In the rows, zero is written as 128.
The rows of A fall into a few groups, and each row is roughly a mix of its group's hidden directions.
A, 101 rows:
[[151 106 148 108 157 182 166 108 101 111 135 116 101]
 [142 121  86  98 115 121 177 101 157 126 116 104  89]
 [123 142 162 123  67 154 135 122 136  94 138  82 116]
 [132  90 137 114 119 169 148 133  95 108  95  82  99]
 [ 94 121 129  84 107  95 122 166  97 134 126 136 175]
 [159 156 146 150 148  94 107 116 180 144 143 130 167]
 [131 126 189 138 126 181 110 108 134  86 126 127 142]
 [146 136 132 116 174 134  90 119 103 155  70 121 149]
 [142 123 163 158  85 178 140 118 139 106 143  89 123]
 [128 143 130 169 139 116  99 185 104 163 155 153 130]
 [109 123 150 159 101 105  81 122 163 101 170 111 140]
 [110 127 175 118 122 110  86 136  73 123 138 100 153]
 [146 138  98 133 167 111 172 157 130 180 101 128 136]
 [150 140  71  95 131 101 168 121 150 147 123 122  94]
 [135 145  82 130 107 120 193 138 151 161 146 136 121]
 [117 152 151 142 116 103  75 140 151 143 121 177 160]
 [154 128 160 122 112 166 144 107 130 139  66 163 134]
 [142 113 163 127  97 122 133 151 135 113 161  63 151]
 [130 137 136 145 131 151 144  93 138 133 108 203 101]
 [ 93 126  93 137  92 126 141 136 120  96 175 102  91]
 [131 161 144 133 131  86  86 138 141 134 156 169 169]
 [110 101 176 161 105 143  89 115 141  86 142 115 140]
 [104 132 145 158 137 136  93 160 121 123 150 137 196]
 [103 131 117 139 143 103  67 150 140 114 159  97 163]
 [134 146 170 121  88 127  99 110 150 117 186 149 127]
 [132 118 178 146 132 188 136 110 139  97 162 129 141]
 [131 133 151 141 114 123 124 114 166 106 141 179 187]
 [125 136 157 152 114 124 103 174 116 124 154 151 188]
 [114 130 190 132 127 113  88 113  73 120 143 128 128]
 [104 137  61 136 143 137 107 130 108 117 133  83  98]
 [135 154 103 133 170 122 144 124 115 179 115 172  95]
 [131 141 142 107  86 157 182 149 117 148 160 123  96]
 [102 142 113 153 125 160 100  97  82 108 126 116  80]
 [123 143 144 110 169 136 118  72 131 125  96 173 149]
 [138 107 100 104 144 170 179 141 101 132  87 113 124]
 [136 127  75 115 144 115 156 102 156 144 120 118  72]
 [137 114 184 122 143 157 101 121  90 107  93 153 147]
 [130 141 109 148 156 137 130  88 130 129 113 179  72]
 [ 82 146 129 159 137 115  83 137 134 135 169 109 168]
 [133 102 178 123 105 152 113 134 117  81 115 127 176]
 [137 116 163 141  94 123 169 135 173 117 174 152 136]
 [132 142 145 120  75 129 125 109 140  89 134  67 113]
 [156 177 157 105  83 104 137 140 150 162 146 129 117]
 [134 128 116 113 166 102 103 138 111 164 111 193 130]
 [ 98 112  93 167 161 107 100 141 136 127  90 138 167]
 [144 117 144 127 177 175 171 142 110 155 125 161 129]
 [139 134 120 141 132 158 158 112 169 142 108 196 127]
 [113 126  83  80 130 108 124 157 105 142  83 115 155]
 [159 164 136 132 109 106 163 136 167 163 169 107 133]
 [167 129 135 132 164 120 143 102 156 144 193 140 136]
 [133 131 112 159 150 108 135 105 148 112 174 132  66]
 [145  97 100 109 162 149 143  97 143 111  83 128  88]
 [155 130  70 112 158 131 142 126 152 144  76 120 112]
 [126 128 104 166 122 107 146 123 173 127 176  89 154]
 [120 129 147  94 144  98 117 137 108 153  97 183 165]
 [142 142  81 107 156 116 160 102 141 157 109 141  81]
 [144 146  76 124 141  79 120 143 155 153 150 128  90]
 [103  94  76 139 163 118 120 129 102 113  80 115 131]
 [113 137 126 168  82 125 164 125 146 155 167 117  91]
 [139 135 154 178 134 175 130 115 171 131 161 143 147]
 [127 148  91 151 112  73 133 141 168 153 144 102 149]
 [132 105 126 106 161 163 145 125  82 114  75 121 104]
 [146 105 178 123 146 159 106 122  92 107  85 153 123]
 [120 132 179 134  90 169 111 112 137  79 132 104 131]
 [135 126 157 126 104 138 102  86 142  73 148  87 124]
 [159 110 187 147  91 123 102 145 114 109 133 148  97]
 [123 120 172 109  96 172 114 104 110  81 138 118 106]
 [139 118 103  75 132  91 133 160 120 142  87 100 154]
 [138  91 126 107 129 172 167 102 125 100  82 113 115]
 [100 127 154 106 101 157 105 149  89 121  91 169 111]
 [123 153 134 145 129  95  82 179 109 148 165 128 148]
 [117 119 129  81 108  95 152 158 129 143 106 170 167]
 [114 144 127 157  83 102 113 125 173 115 166  97 151]
 [145 119 140 123  75 151 172 109 132 106 101 133  83]
 [132 156  97  88 137 103 158  75 163 137 119 144 128]
 [104 134  70 125 149 103 116 114 162 134 147  83 109]
 [116 127 173 131 120 117 136 136 143 139 158 192 168]
 [119 154  82 122 171  93  95 143 148 144 145 138 161]
 [120 129  79 101 163  74 137 144 143 145 127 163 125]
 [140 130 191 164 114 174 123 111 142 128 143 142 155]
 [118 100 151 127  86 158 147 133 131  86 130  96 174]
 [168 116 155 123 145 109 118 145 145 134 135  60 156]
 [146 138 169 130 128 121  71  87 151  90 132 124 144]
 [153 131 151  98 106 149 171 147  97 124 104 154 173]
 [105 137 171 141 120 165 111 158 124 137 109 184 150]
 [160 146 114 101 152 110 166 148 116 186 121 149 109]
 [ 98 125 139 109 109 151 120 161  88 144 103 185 112]
 [108 133 146 139 158 108  81 146 110 135 174 104 169]
 [135 136 155 139 103 124 106  99 164 106 195 123 139]
 [111 138 172 154 124 154 130 123 117 129 131 171 188]
 [125 143 138 151 179 128 106 109 139 152 134 193 140]
 [104 167 123 140 165 106  86 148 108 164 149 143 155]
 [100 109 125 121 143 128  74 128  96 113  89 176 130]
 [101 127  91 159 105 118 137 153 156 135 175  84 134]
 [114 127 134 141 119 133  96 139 100 111 162  54 134]
 [140 120 129 151 127 140 155 102 160 103 179  76 138]
 [158 112 185 135  87 134 162 134 161 117 150 115 142]
 [119  97 163 142 138 135  66 114 124  90 121 102 106]
 [102 130 121 141 107 145 143 173  90 147 150  73 137]
 [121 128 108 153 114 140 168 127 181 121 169 170 116]
 [155 136 129 126 181 130  86 110 105 147  82 101 125]]
One row of each group comes first, with its name. Which group is each row after those in?
[130  88 162 144  88 153 139  98 147  89 122 110  99]
M
[100 129  85 117 152  79 132 154 145 135 171 153 138]
G
[132 116  98 120 168 133 158 145  97 144  65 115 119]
V

[108 117 162 160 149 181 132 147 132 131 133 173 160]
V
[118 126 173 151  87 172 121 134 122 114 156  99 161]
G
[114 117  87 123 160 110 135 158 102 168  97 170 126]
V
[151 135  94 114 154 147 126 111 123 144  54 129 109]
G
[134 132 101 140 127 111 153  85 192 130 137 164 113]
M
[159 121 124  95 151 153 184 125  97 141 120 108  90]
V
[176 163 126 111 148  76 130 124 151 172 128 132 128]
V
[119 126 189 152  94 152 133 126 137 122 165 157 160]
G
[130 121 104  90 125 120 118 161 110 138  91  75 165]
G
